In the data rows, 128 means zero.
Here are some points, each followed by its number:
[ 93 157 132 125  91 103 150 129 144 121 128 100 129 165 128 132 120 150
 133 136 115 149 105 122 102 151 145 118  97 160  94 145] 0
[170  91  23 145 129 122 118 110  45 148 129 208 209  64 122  93 204 108
 131 153  59  85  71  93 149  54 152 137 120  74 178  43] 1
[115 156 183  88 119 126 139 137 154 122 118 104  76 179 115 156 110 128
 113  74 169 130 181 127 127 164  76 127 139 153 109 167] 2
[ 84 165 103 101  98 107 166  88 196 141 119 106 177 129 122 151 111 192
 137 180 131 166  57 129  82 142 204  84  98 169  87 152] 3
[147 128 182  19  92 163 150 120 130 136  94 134  67 193  91 174 101 133
 104   0 200  99 214  91 164 178  30 125 156 137  92 162] 4
[120 124 106 221 194 130  87 125 151 132 155 111 175  44 157  93 141 122
 156 248  86 142  60 188 103  84 237 138 129 108 166  99] 5
[198  35 145 186 242 251  28 108 121 143 166 149 130  16 161 121  62  76
 148 183 170 117 172 173 171  97 152 167 194  49 212  79] 6
[107 137 155 113 138 131 139 121 165 127 111 106 115 145 123 147 122 141
 114 117 161 131 148 135 119 140 115 135 144 142 112 149] 7
[126 138  88  30  67 117 177  82 172 147  95 161 159 170  92 176 136 188
 111  92 134 138 102  61 119 169 116  87 113 148  76 136] 8
[132 126  50 144  97  87 145 124  66 123 129 161 186  91 138  94 186 129
 132 163  64 108  68 109 123  83 171 116  96 117 151  91] 9
[127 109 116 204 190 153  81 133 172 143 156 108 144  78 159 113 107  99
 162 225 122 159  99 172 110 118 190 150 133 106 144 105] 10
[118 134 127 136 121 106 140 134 118 122 118 130 133 126 125 121 147 127
 122 123 121 117 126 118 129 117 125 130 132 133 133 131] 11
[119 125  99 138  91 120 130 126 130 132 149 124 156 135 142 127 120 137
 142 166  93 154  93 109 109 147 160 119  95 136 104 111] 12
[162  88 109 207 227 141  73 118  98 125 134 157 170  23 147  81 157 110
 140 198  95  92 111 180 154  49 188 138 172  69 217  73] 13
[133 108 120 142 119 142 111 141 124 131 150 128 128 129 144 131 120 115
 139 144 115 141 128 113 126 142 125 135 120 120 119 109] 14
[175  80 105 161 139 100 122 163   0 109 112 184 135  82 132  61 218  79
 104  99  82  35 150  90 181  59  93 159 141  62 202  79] 15
[100 137 164 189 168 103 121 151 137 116 117 101 122 108 139 110 149 116
 128 151 115 120 131 173 123 108 143 145 150 125 158 140] 16
[140 102 114 165 146 150  97 142 117 133 149 130 134 103 147 115 125 104
 144 162 110 134 120 133 131 119 144 142 129 108 140  98] 17
[129 126  97  90 102 119 150 110 134 137 113 150 150 139 113 143 145 153
 119 110 123 123 114  97 129 132 120 115 128 132 114 123] 18
[ 77 165  99 208  74  58 150 161 103 104 166  99 168 126 161  84 148 127
 152 214  31 162  42 136  86 119 207 126  54 165 111 118] 19
[128 126 137 105 110 151 119 124 159 137 140 118 112 157 131 154  93 132
 131 125 146 158 139 110 114 166 109 123 123 138  96 127] 20
[166 130 243 107 176 185  85 160 111 102 139 100  18 160 130 139  70  61
 106  29 206  90 255 163 188 155  23 144 167 132 141 180] 21
[139 128 174 187 176 126 100 159 110 116 138 107  97 112 144 110 132  93
 133 128 125 117 156 175 141 113 112 153 153 116 164 133] 22
[205  66  86 108 216 229  84  73 130 165 108 193 163  44 104 137 113 123
 133 137 193 103 147 144 183  74 138 149 187  59 195  85] 23
[138 108 115 209 184 132  84 135 127 128 149 125 154  69 152  95 139 107
 154 207  95 130  95 172 124  92 187 141 137 103 170  92] 24
[165  65  65 247 204 172  46 123  96 128 181 156 182  19 175  73 136  91
 170 248  65 133  73 166 128  61 211 145 142  67 210  41] 25
[105 143 114  70 102 117 170  89 179 140  98 125 151 149 110 164 133 177
 116 124 150 137 106  99 109 145 141 106 129 139  92 156] 26
[175  90  98 115 180 183 108  86 130 149 114 171 159  71 114 134 124 133
 126 142 154 106 130 133 152  94 146 134 164  78 169  95] 27
[ 96 151 112 139 148 130 132  93 204 140 133  93 169  95 135 140 109 164
 147 216 139 168  63 167  85 126 228 115 115 145 111 149] 28
[142 104  78  36 103 190 167  34 222 178  93 172 191 140  92 191  87 189
 123 132 167 163  85  94 112 158 162  85 149 131  99 113] 29
[114 147 152 100  98 108 153 138 123 120 115 120  99 169 117 141 137 133
 117  78 146 123 152 114 132 143  85 124 127 150 113 153] 30
[117 160 255 136 153 120 130 193 100  78 122  77  10 191 126 120 126  64
  88   0 192  83 255 176 180 134   0 147 178 160 154 198] 31
[203  74 226 125 216 180  91 148  49 114 110 147  41 109 112 104 125  43
  91  15 205  25 255 168 235  96  24 159 199  72 192 155] 32
[132 108 107 214 183 146  79 128 141 133 161 115 163  67 157  98 122 117
 161 226  92 148  82 172 114  95 202 142 130 104 159  92] 33
[139 111 146 131 137 165 100 137 140 135 150 118  99 134 140 140  92 110
 138 129 146 146 153 125 132 150 106 145 130 126 119 125] 34
[124 128 136 118 148 146 129 113 161 136 118 120 129 123 125 139 117 140
 127 135 158 135 133 141 124 127 136 128 147 124 125 139] 35
[123 126 138 117 145 134 132 120 149 136 115 124 128 126 124 137 129 138
 121 124 151 125 137 128 126 126 124 133 144 126 125 137] 36
[ 93 184 171   0  54 135 200  63 245 163  64 107  93 240  71 232  68 216
  97  61 226 176 136  83  78 237  93  76 113 193  27 202] 37
[159  85 137 159 181 184  80 122 119 132 147 137 128  78 145 120 100 100
 139 155 140 124 148 150 148 115 139 147 145  93 160 100] 38
[ 89 180 174  82  72  90 168 145 146 117 114  93  75 210 112 156 127 144
 120  69 147 142 153 110 107 174  75 113 106 177  82 182] 39
[126 133 210  44 153 171 147  99 202 140  79 106  71 179  94 186  67 158
 105  40 249 126 208 124 150 173  56 132 193 137  97 196] 40
[130 130 158 155 154 137 107 149 128 119 142 111  98 128 134 125 116 102
 134 125 138 131 154 149 133 130 108 147 136 133 135 134] 41
[ 96 168 162  82  78  89 169 150 131 116 112 107  89 198 111 147 138 148
 115  66 144 130 154 105 115 159  75 118 116 166  95 174] 42
[ 88 182 104  95  35  35 190 163  64  99 117 134 121 181 117 108 177 165
 110  71  68 116  92  71 122 135  97 106  56 178  90 146] 43
[130 117 119 128  81 121 133 156  81 117 164 135 116 156 145 123 138 101
 118 103 100 128 141  91 128 147  84 124 101 138 115 107] 44
[126 126 106  93 150 159 142  80 208 155 107 133 160 112 119 159 109 162
 131 163 174 148  99 138 113 136 176 108 150 121 110 141] 45
[151  89  90 204 177 158  75 122 108 129 162 145 164  59 157  93 133 107
 153 203  92 133  94 151 131  86 180 141 138  93 178  72] 46
[126 130  23 104  24  76 177 115  45 125 133 183 209 140 111 107 194 158
 128 112  42 113  47  54 127 100 134  98  71 135 126  76] 47
[140 114  91 205 133  98  95 177  56 104 168 140 146  98 157  68 179  97
 138 164  39 114  99 125 129  90 150 144 103  99 166  73] 48
[ 93 152  41  52   0  36 225 141  32 121 104 182 161 210  89 117 201 183
 115  27  51 108  70   4 134 143  60  98  63 168  81 115] 49
[152 109 151 210 184 102  99 176  63 100 122 136 113  77 145  69 174  85
 127 134  90  75 142 173 164  71 123 155 162  88 203 113] 50
[137 143 168  10  71 132 168 129 123 131  94 136  69 207  92 174 126 134
  99   0 182 102 198  79 150 181  25 118 143 145  86 162] 51
[111 125  72 143  63 111 131 124 122 130 171 126 183 129 156 121 124 144
 148 201  52 167  55  91  97 154 196 111  69 137  92  93] 52
[103 157 117 151  61  68 144 189  50  92 175 122 112 175 151 100 173  97
 118  98  54 124 125  96 117 138  87 118  62 165 117 116] 53
[108 146 147  74 108 127 154 109 175 137  99 115 112 170 111 169 108 164
 115  95 169 141 141 111 111 164 102 115 133 150  91 158] 54
[128 131 101 167 137  89 130 140  98 118 124 142 157  85 137  94 171 122
 130 169  77 108  87 142 125  91 167 128 121 119 160 113] 55
[174  92 135  77 177 199 124  85 147 151  96 163 127 107 103 156 101 146
 123  90 200 108 168 121 171 116 104 135 188  98 150 131] 56
[184  58 152 229 255 221  26 111 138 136 162 136 138  17 158 100  73  84
 156 204 150 128 159 219 160  80 181 165 192  60 215  78] 57
[137 119 172 174 190 157  87 148 141 125 136 106  92 104 139 123 100 101
 138 144 150 136 164 169 138 127 123 160 116 115 145 132] 58
[154 123 202   0 101 177 154 113 137 141  83 133  49 199  79 187  90 136
  95   0 221  90 233  84 175 184  12 131 174 135  93 166] 59
[141 116   0 139  67  69 157 105  33 136 127 200 241  76 134  79 226 132
 139 190  23  96  19  83 124  61 210 106  73 103 161  66] 60
[159 101 133 228 169 121  77 184  52 105 160 135 121  88 158  65 160  67
 144 153  74 105 129 163 146  82 132 156 131  90 192  90] 61
[170  83 111 164 148 108 115 154   9 111 116 173 133  85 127  69 197  83
 115 108  90  52 148 113 174  71 101 158 143  69 196  87] 62
[178  73  70 255 155 100  51 229   0  99 211 158 162  41 192  13 202  38
 160 208   0 104  78 138 133  44 170 164  97  64 221  12] 63
[127 146  98 163  80  71 121 196  19  92 173 142 115 146 153  89 191  89
 110 104  36 107 130  89 134 127  88 122  59 140 130  92] 64
[101 158 107 188 102  70 144 158  94 102 142 119 157 108 143  86 160 126
 137 169  53 132  75 140 110 105 179 125  88 147 142 119] 65
[141 110 146 135 147 168  98 135 142 132 148 119 103 126 138 138  94 109
 139 129 149 142 156 123 134 148 109 146 133 121 120 123] 66
[124 130  94 112 134 134 137  95 171 143 116 135 166 106 123 140 121 159
 133 173 134 141  86 130 111 125 187 115 123 125 120 129] 67
[113 155  52  46  42  94 189  78 151 139 109 163 200 146 100 153 142 210
 126 134  86 143  43  64 111 151 180  79  80 158  76 129] 68
[167 108 247  77 225 229  89  95 224 140  95 102  35 143  90 177   0 108
 117  48 255 138 255 198 179 160  59 152 223 117 123 210] 69
[154 104 138 126 165 134 120 129 105 130 108 144 117 105 121 115 143 108
 112 103 144  85 160 133 156 102 102 148 157 106 157 123] 70
[126 124 134 108  75 127 134 149 102 117 157 126 102 175 143 142 126 111
 131  89 118 141 151  87 126 160  76 123 106 145 102 126] 71
[118 168 140  57  44  63 175 173  69 109 114 143  74 202 110 138 183 127
  97  17 105  94 159  68 146 154  27 104  89 165  88 148] 72
[ 96 147 105 130 104  89 153 121 136 121 116 124 164 118 132 122 150 150
 132 165 104 129  83 129 109 116 178 114 112 146 113 138] 73
[166  93 151  66 145 171 134 109 116 139  89 155 100 146 103 145 112 129
 104  38 189  83 194  95 178 129  55 139 169 115 130 136] 74
[178  78 155 119 242 224  84  73 181 157 109 147 128  58 115 156  70 115
 136 148 234 121 175 195 167  93 149 145 216  69 177 138] 75
[ 99 155 187  84 126 140 139 115 200 138 111  91  85 178 107 172  85 155
 108  93 197 155 170 135 104 172  92 124 141 160  83 170] 76
[ 59 195   0 255  56   0 144 142  78 118 228 126 255  51 182  25 184 198
 182 255   0 219   0 141  23  71 255  97   0 165 129  58] 77
[113 130 147 102 123 120 150 124 139 129 100 126 116 152 117 144 139 145
 113  93 158 112 153 116 131 130  96 135 147 138 115 148] 78
[ 16 239  72 126  17  49 186  97 217 143 168  64 203 199 141 140  96 255
 171 236  42 252   0 124   5 176 252  66   4 246  26 131] 79
[ 80 157 131 136  94  78 161 124 149 118 122  97 146 145 134 126 131 153
 135 152 109 143  92 129  97 132 165 119 104 163 103 154] 80
[ 79 172 215  59 105 118 162 123 192 122  98  73  61 211 101 185 108 165
 102  56 209 148 195 123  97 193  60 121 149 178  68 200] 81
[143 110 150 120 164 146 118 124 121 133 108 134 110 113 121 128 126 120
 115 101 159  96 161 135 151 114 103 143 160 110 144 132] 82
[127 133 173 105 148 143 129 126 148 125 113 115  96 144 119 142 108 127
 115  90 171 119 171 139 142 140  96 134 153 133 123 157] 83
[239  32  80 127 255 252  51  53  96 165  95 221 172   0 107 120 128 109
 122 177 196  61 170 173 206  21 170 147 221  14 255  57] 84
[146 104 149  64 146 173 139  98 159 147  95 144 112 148 107 166 103 153
 118  61 198 110 172 100 150 136  78 129 170 121 119 143] 85
[177 103 193  58  83 108 147 182   0  92 103 179  48 174 113 108 190  47
  70   0 131   5 253  65 222 119   0 132 140 116 138 136] 86
[ 97 154 168  61  47  61 200 155  88 106  84 131  74 221 102 159 175 130
  91   0 149  94 180  71 147 144  14 127 128 176 100 184] 87
[165  97 213 111 228 209  91  95 176 133  96 115  70  98 108 160  50 109
 115  87 246 112 224 195 177 129  94 158 210  90 156 177] 88
[139 114 143  97 163 174 129  97 176 144 108 132 125 120 116 152  92 142
 126 121 190 134 148 143 141 127 127 125 170 116 133 149] 89
[110 143 121 135 148 136 129 104 185 139 129 106 151 104 132 138 109 149
 140 184 143 157  91 159  99 127 188 122 126 135 118 140] 90
[112 137 108 165 147 126 117 119 162 130 144 108 158  92 142 119 122 141
 147 204 111 154  77 157  99 118 203 131 114 130 131 126] 91
[149 106  93 136 143 113 129 132  69 135 107 169 149  94 122 103 180 109
 118 121 113  79 124 112 146  85 117 133 145  99 163 102] 92
[131 125 144 125 133 152 110 126 167 139 139 111 107 147 134 148  87 120
 134 138 154 159 142 132 113 157 121 130 127 133 102 133] 93
[166  81 194 117 249 223  86  84 185 147  93 129  92  75 109 159  57 118
 123 112 251 116 207 199 175 115 121 155 224  78 167 168] 94
[112 129 166 170 162 140 101 151 159 122 136  96  95 129 142 133 106 102
 140 151 142 149 153 162 117 140 121 152 139 132 124 138] 95
[145 110  96 138 201 158 104 106 157 155 114 144 156  59 128 125 140 133
 129 183 149 113 112 160 133  89 176 130 159  86 159 108] 96
[136 114  60 255 170  48  71 206  11  91 186 142 196  30 175   0 212  91
 177 241   0 114  23 167 109  24 233 158  88  94 228  37] 97
New points follow, each followed by the numbers of its three nearest points above by angle, nearest first.
[208  46 134 102 253 255  84  41 170 167  95 174 144  30 108 160  74 115
 138 146 254  99 182 192 188  81 154 140 241  38 210 130] 75 23 94
[128 155 255 131 152 126 122 188  85  73 135  78  11 190 133 125 119  50
  92   0 187  74 255 175 183 133   0 155 166 160 153 207] 31 21 83
[161  89 152  79 166 182 126 100 125 140  92 151 103 124 102 147 109 131
 110  57 193  88 190 110 170 120  67 144 176 106 144 132] 74 56 85
[145 113 102 121 179 154 119 100 161 150 108 147 158  80 127 133 133 142
 126 166 153 115 115 143 132 103 166 122 158  94 145 121] 96 27 23
[127 134 169 164 139 126 111 163 109 110 147 104  89 146 140 116 126  87
 129 108 131 127 164 152 137 125  89 143 133 137 144 141] 41 31 22
[143 176 176   0   0  55 183 203  10  94 105 157  16 255  98 151 215  89
  61   0 112  41 221  23 186 176   0  88  88 167  66 160] 72 87 30
[ 60 222  80  74   0   0 244 189   4  75 110 127 109 218 104  86 218 196
  91  22  24  95  70  17 120 139  73  85   0 219  61 164] 43 49 72
[ 86 161 166  51  29 129 135 123 212 140 152  75  66 255 127 199  52 156
 134  98 147 216 146  84  65 255  71  94  77 199   3 150] 20 37 39
[122 128 100  94 127 142 150  80 186 146 111 138 171 113 117 156 114 169
 133 170 148 147  85 123 109 131 197 106 123 131 112 136] 67 45 3
[168  75 138 202 255 192  56  89 142 133 135 146 160  12 146 104 111 110
 142 198 151 109 142 220 156  58 193 138 201  59 225  96] 57 13 6
[143 109  97  66 125 140 155  94 149 143  94 164 149 132 100 160 147 159
 114  93 157 108 133  78 139 121 106 123 149 119 125 128] 18 8 85
[100 135 176 104 145 130 141 121 168 129 101 100 106 145 121 154 121 146
 111 104 176 125 161 136 121 139 107 135 157 135 116 164] 7 40 76
[ 91 169  23 218  90  50 137 143  90 119 186 131 218  84 162  63 168 161
 156 255   0 178   0 135  75  89 249 121  33 149 134  84] 77 19 65
[151 107  82 113 139 137 125 111 113 143 115 162 158 102 115 129 156 131
 123 130 118 109 115 109 137 105 132 128 131 107 143  99] 1 92 27
[110 144 121 139  74  93 140 165  84 108 157 123 118 161 144 113 152 108
 128 109  84 132 127 106 117 140  97 120  89 156 117 122] 53 64 44
[149 120 160 102 110 115 133 153  64 109 123 144  96 144 122 115 162  94
 102  56 126  71 183 104 169 118  58 132 133 120 136 130] 86 32 72
[137 119   0  95  36  81 178  97  57 134 124 206 239 121 113 108 204 164
 129 142  35 116  33  54 128  98 160  91  84 118 125  70] 47 60 9
[143 120  73  11  87 181 179  25 225 185  90 183 192 158  85 201  92 200
 115 124 165 164  90  76 110 173 151  76 137 138  85 112] 29 8 26
[ 95 157 145  99  79 114 140 125 170 131 135  96 110 191 126 155  95 149
 133 129 127 168 122 114  90 183 125 113  99 171  69 144] 0 37 39
[119 113  50 199 121 148  76 115 174 149 195 111 205  77 171 111  97 122
 175 255  62 204  25 151  78 146 255 127  69 116 101  81] 91 52 12
[105 173 232  66 125 129 139 140 174 122 110  87  38 198 105 174  92 129
 103  31 200 128 230 139 132 186  41 124 155 166  97 202] 2 81 83
[ 82 177  20 216  75  39 143 147  88 115 194 126 223  84 161  63 168 169
 156 255   0 183   0 128  68  93 255 111  18 156 125  83] 77 19 65
[105 174 109  50  59  94 180 110 136 138 108 131 133 176 101 150 123 179
 117  98 122 142  98  83 107 169 127  99  87 168  76 149] 8 68 26
[124 127 133  70  71 150 132 115 163 144 142 123 112 187 130 169  89 141
 127 114 139 173 130  88 103 199 103 106 105 141  70 122] 20 37 54
[130 117 119 152 149 159 101 123 168 142 148 115 135 114 142 136  94 117
 143 182 143 165 112 147 109 144 160 132 125 118 114 118] 10 90 91
[ 92 160  75 137 102  85 149 105 151 129 130 120 191 102 131 117 145 177
 140 209  82 155  40 130  89 112 220 108  88 148 113 130] 73 77 3
[140 118 149 119 148 174 104 121 177 143 137 118 107 139 126 150  71 124
 136 136 166 159 145 143 120 158 121 130 141 128 109 135] 93 34 66
[134 119  13 100  34  86 172  99  79 138 133 185 224 131 112 114 181 159
 136 143  40 126  37  59 123 102 165  90  81 130 119  76] 47 60 9
[125 113 119 132  54 118 131 177  61 106 187 130 108 180 161 129 137  85
 128  92  89 141 147  69 122 151  62 124  85 149 106 102] 44 71 53
[135 119  85 245 149  78  99 180  56 105 163 139 171  68 158  49 182 103
 155 202  17 118  61 150 117  66 195 141  96 104 192  68] 97 48 63
[255   0 162 189 255 255   0  84   0  72  97 255 105   0 128  19 157   0
  86  71 199   0 255 202 255   0  82 235 255   0 255  39] 70 84 32
[123 118  73 100 174 182 151  43 255 178  94 134 196  80 118 170  99 183
 139 212 189 164  61 142  97 117 236 103 167 109 114 140] 45 67 90
[112 162 197  77 124 130 143 139 160 121 112 101  65 183 111 165 104 133
 108  59 184 128 197 130 131 170  66 126 145 156 101 180] 2 81 83
[102 181 137  55  32  45 187 182  53 103 116 139  69 210 107 129 194 140
  89   7  91  94 146  57 142 150  24 102  72 173  83 149] 72 87 43
[ 94 160 127 154  88  74 154 158  97 104 141 110 126 156 137 107 144 121
 133 124  85 129 115 126 111 126 124 128  89 163 119 136] 53 43 19
[172  89 185 219 218 173  50 176  76 113 167 119  77  88 157  93 106  51
 144 135 133 105 188 183 175  97 102 172 154  83 193 114] 22 58 38
[150 106 139 124 182 171 111 103 151 142 117 134 130  92 125 138 108 126
 130 137 175 119 150 160 146 110 143 131 169  99 155 137] 75 94 23
[124 127 147 169 159 135 102 141 152 133 140 107 112 118 141 127 110  97
 140 161 132 148 136 158 121 133 138 147 126 125 130 126] 95 58 10
[121 127 131  78  76 154 122 113 164 144 143 122 116 184 128 171  83 144
 127 123 137 174 128  92 100 199 111 107 108 142  71 121] 20 37 54
[169  85 170 167 255 219  65  90 188 148 108 128 126  16 134 130  83 117
 134 182 220 113 172 236 161  69 180 152 230  49 210 136] 75 57 94
[160 137 248  97 168 181  94 160 117 100 140  97  18 170 125 143  72  64
 103  21 205  90 255 162 184 161  24 145 165 139 137 189] 21 31 83
[ 94 156 117  99  67  74 177 137 105 113 109 123 133 166 112 127 152 157
 117  87 109 120 110  93 122 132 113 115  98 160 100 154] 43 49 72
[153  96 180 197 230 205  47 145 174 140 157 100  86  79 144 132  53  78
 150 178 183 157 178 191 141 135 140 174 169  90 149 125] 58 57 6
[ 50 202 134  97  27  55 191 132 169 122 121  65 127 221 126 139 111 188
 136 130  97 175  78 107  71 190 157 103  57 201  36 183] 0 80 79
[110 152 114 170  45  67 134 203  26  93 192 129 106 186 165  97 176  67
 124 100  45 130 141  92 118 136  68 122  53 164 117 107] 53 64 44
[174  77 103 215 239 143  64 119  84 128 131 168 183   4 147  65 174 104
 143 206  84  80 108 184 160  32 196 139 181  52 239  65] 13 25 46
[161  96 154  67 148 177 134 103 122 141  90 153 103 143  97 160 110 138
 107  42 194  87 193  95 175 131  64 145 173 113 132 133] 74 85 59
[139 137 227 135 134  73 126 222   5  62 142 120  32 167 142  87 204  49
  77   0 103  23 244 130 194  95   0 133 139 126 162 154] 86 31 32
[151 193 255   1  73 154 134 174 138  97 135  89   0 255 113 192  74  82
  93   0 209 105 255 105 161 230   0  94 139 180  72 225] 2 4 51
[119 126 121 155 139 103 129 136 119 122 116 135 141 100 134 108 161 129
 129 153 109 109 114 143 123 100 149 132 140 121 148 124] 55 97 13
[140 100 134 200 196 176  70 146 162 143 162 102 117  84 158 123  86  88
 157 203 134 158 130 164 115 131 159 162 141 100 142 102] 10 57 17
[133 127 205  94 169 161 123 128 159 120 109 107  64 154 113 151  90 115
 107  56 212 107 215 151 159 146  66 142 174 134 124 176] 83 69 21
[116 127 156  92 140 141 141 112 168 138  99 121 106 152 112 158 119 139
 119  87 185 124 167 118 132 138  96 142 152 135 108 150] 40 85 83
[159 101  71 119 148 149 116 105 116 147 119 170 169  90 116 124 153 132
 125 142 115 111 105 115 143 100 147 128 135  95 150  86] 1 27 84
[ 14 248  62 122   4  29 198 101 211 136 160  63 204 214 142 133 105 255
 164 229  29 246   0 110  10 179 247  65   0 253  20 141] 79 0 80
[152 105 128  85 168 190 133  81 192 158 103 144 139 115 114 164  96 153
 128 128 200 132 143 133 142 120 137 119 178 106 138 141] 89 35 56
[148 105 169 176 211 195  70 140 178 143 142 103  94  90 142 135  65  93
 158 169 174 154 167 180 133 140 135 162 159 102 141 137] 58 95 57
[ 86 149 131 133 100  96 156 127 152 122 125  95 142 147 132 132 131 151
 133 150 115 145 101 128 102 141 157 126 108 158 102 149] 80 0 79
[162 101 152 106 126 132 128 144  69 117 111 156 102 136 120 111 150  89
 107  57 139  68 184 106 176 112  64 139 146 111 145 129] 86 32 70
[149 110 157 116 118 160 109 150  92 115 160 124  84 153 141 135 107  93
 127  81 146 119 179 104 153 149  63 139 128 131 122 130] 21 86 31
[ 82 176  14 225  79  30 143 154  76 121 196 128 222  75 166  54 183 168
 155 255   0 177   0 131  66  82 255 103  12 150 132  79] 77 19 65
[138 120  89  53  91 157 162  70 182 163 106 165 166 152 103 174 111 168
 122 124 145 150 106  92 118 159 141  93 122 131  94 118] 29 8 26
[174  82 162  34 150 225 146  68 180 163  83 159 106 158  81 185  62 157
 121  31 238 119 195  99 172 152  62 135 195 112 122 141] 85 56 74
[170  82 135 197 176 161  72 153  71 115 162 141 119  79 156  88 123  75
 145 152 109 110 142 156 159  91 131 153 148  83 185  87] 61 38 17
[ 72 176 134 115  62  88 168 129 154 125 129  88 125 190 123 137 110 163
 138 139 104 164  88 114  84 167 152 110  77 185  67 155] 0 79 80
[144 113  86 132 134 128 124 117 112 139 125 155 159 101 122 121 152 125
 128 148 108 118 105 117 133 103 147 126 126 108 144  97] 1 60 9
[ 81 227  88   0   0  51 245  93 146 149  77 131 135 249  68 172 123 239
 100  62 111 162  67  19  84 230 124  55  26 217   7 185] 8 68 26
[ 72 154 160 193 129  81 132 157 146 113 136  84 121 127 150 109 138 115
 140 162 104 149 122 161 100 128 143 144 130 155 129 148] 16 19 80
[143 114 145 137 153 164 102 135 138 132 140 123 105 119 133 135 100 110
 134 134 150 138 151 133 135 139 115 142 138 119 128 125] 66 34 58
[ 95 204  93   2   0  67 219 105 135 143  92 131 131 228  85 155 124 203
 112  77 109 154  82  45  97 206 119  81  47 195  34 165] 8 68 43
[118 145 123 142  90  98 136 163  82 111 156 126 115 158 144 114 150 104
 124 108  89 128 136 114 122 135  98 125  93 147 121 123] 53 64 44
[147 108  79 134 132 128 123 120 101 136 125 160 162  98 127 115 159 124
 127 145 105 112 104 116 135  99 145 128 125 105 149  95] 1 60 9
[132 117 143 255 223 114  69 169 130 122 147 102 147  48 158  71 147  91
 161 230  78 134 100 207 112  76 202 168 148  89 195  93] 24 33 5
[175  81 133 209 171 158  69 169  49 113 167 143 111  81 167  79 136  60
 144 145 100 102 143 150 159  89 121 159 139  79 188  85] 61 50 63
[131 124  70  77  81 110 160 100 130 142 111 166 174 140 116 148 155 161
 119 113 110 121  95  72 128 131 130 100 113 129 106 111] 18 68 8
[ 78 178 124 115  42  75 170 153 116 111 149  93 119 207 133 122 124 149
 138 121  84 163  92 101  91 172 134 109  61 183  68 150] 0 43 80
[151 103 172 116 175 231  81 102 239 158 137  96  89 138 126 177   3 128
 139 154 222 195 164 154 105 185 123 139 164 121  95 145] 93 66 34
[126 125   3 109  30  67 180 119  31 120 127 195 219 129 116  96 222 153
 122 116  30 104  48  50 132  88 139 101  76 128 134  65] 47 60 9
[123 142 157  44  84 125 164 120 141 135  96 130  94 187  98 168 128 152
 104  40 170 119 168  86 134 171  56 120 140 147  89 156] 51 4 59
[136 119  71 255 128  63  72 223   0  78 193 142 158  81 175  22 227  84
 137 182   0  98  80 117 127  66 162 159  77  78 196  38] 48 63 97
[146 118 135 167 152 107 113 156  76 114 125 141 120 104 131  92 161  98
 122 116 100  95 141 143 148  95 115 144 141 105 170 116] 50 62 15
[110 136 126 128 108 100 150 134 115 119 108 130 131 141 123 123 149 128
 118 112 125 117 133 120 129 121 110 129 133 138 129 136] 11 87 43
[117 152  64  83  22  62 193 137  52 115 115 163 154 176 105 118 187 163
 111  64  71 110  92  45 134 129  84 110  84 151 100 113] 49 43 47
[137 133 198 164 165 129 113 164  92 104 133 108  71 133 139 111 130  80
 119  76 148 100 192 171 160 122  68 153 155 131 162 153] 31 21 32
[154 105 149  65 146 192 137  86 166 155  99 146 118 143 101 169  85 150
 125  76 200 127 163 116 156 141  95 128 177 118 129 143] 85 56 89
[131 119 114 180 174 154  91 126 163 142 146 111 147  84 147 118 109 116
 149 203 125 154 102 166 114 119 181 135 133 109 141 113] 10 33 5
[139 123 135 113 138 172 113 104 191 150 127 123 124 138 125 150  67 131
 138 147 162 171 124 144 111 159 142 115 139 131 104 134] 93 35 20
[162  85  81 130 211 199 108  68 192 172 106 161 181  55 123 140 109 137
 144 208 174 136 105 168 131  92 205 122 180  68 163 110] 96 27 23
[130 122  68 241 117  64  89 204  11  90 189 140 165  85 174  36 212 101
 144 187   0 112  74 118 126  77 170 150  75  96 181  44] 48 97 63
[166 137 248 109 186 187  82 160 119  96 145  92  18 159 125 138  66  62
 104  30 205  98 255 167 186 156  25 148 167 134 139 181] 21 31 83
[102 190 255  32 124 128 152 146 194 112  99  69   0 238  91 200  73 129
  92   0 245 127 255 137 131 217   0 122 157 186  74 236] 2 81 83
[122 132 201  62 157 173 139 101 203 145  87 103  75 169 100 177  71 153
 109  56 239 131 200 140 143 160  70 136 185 139 105 187] 40 83 69
[143 114   0  63   0  42 221 112   0 134 115 233 241 175  90 113 233 177
 121  56   5 111  34   0 142 100  89  88  61 135 111  57] 47 49 18
[ 87 165 135 121  79  92 158 132 143 118 127  99 125 178 128 130 120 150
 136 131 114 151 107 117 100 157 140 116  92 168  88 152] 0 80 79
[100 166 138 150  88  78 148 169  89 101 144 112 111 166 143 108 153 109
 124 106  94 132 134 126 118 130 106 126  93 166 124 142] 53 43 64
[115 137  93  91  61  75 175 131  87 121 107 156 142 159 108 125 171 145
 114  77 105 108 112  73 133 127  95 113 111 145 110 131] 49 43 72
[116 136 134 162 133 110 125 144 123 122 132 116 129 123 134 117 137 115
 136 147 111 131 121 148 122 121 135 137 128 132 140 133] 16 65 97
[115 132 128 114  94 141 120 120 163 133 144 117 124 166 138 153  95 133
 132 142 127 166 123 107 102 174 121 119 111 143  84 122] 20 93 0
[138 133 194 118 118  96 133 181  54  90 128 129  61 164 134 109 177  73
  96  36 127  64 205 128 172 112  41 126 135 136 139 154] 86 31 32
[141 100 102 184 248 175  83  87 199 159 128 126 185  20 140 111 120 134
 147 246 154 138  91 209 123  72 236 132 178  66 180 113] 96 5 10
[133 124  39  78  35  89 180 108  81 134 117 185 190 151 107 131 176 166
 118  95  71 122  73  47 127 121 116 102  97 131 107  92] 47 49 18
[174  65 139 232 255 199  32  84 142 133 143 152 173   0 150  89 106 106
 153 220 145 113 141 249 160  39 213 142 217  45 248  76] 57 13 6
[132 128 169 105 153 177 112 106 205 148 122 107  96 153 117 160  51 130
 133 126 193 171 161 155 114 165 112 123 153 135  92 157] 93 76 69
[125 137  82  31  54 104 184  91 144 149  96 160 154 173  96 169 145 189
 107  82 124 132 100  55 121 165 110  90 109 150  76 138] 8 18 68
[131 119 150 174 176 148  96 142 149 128 140 108 112 103 142 120 109 105
 140 161 135 141 142 162 128 129 139 152 143 118 142 126] 58 95 57
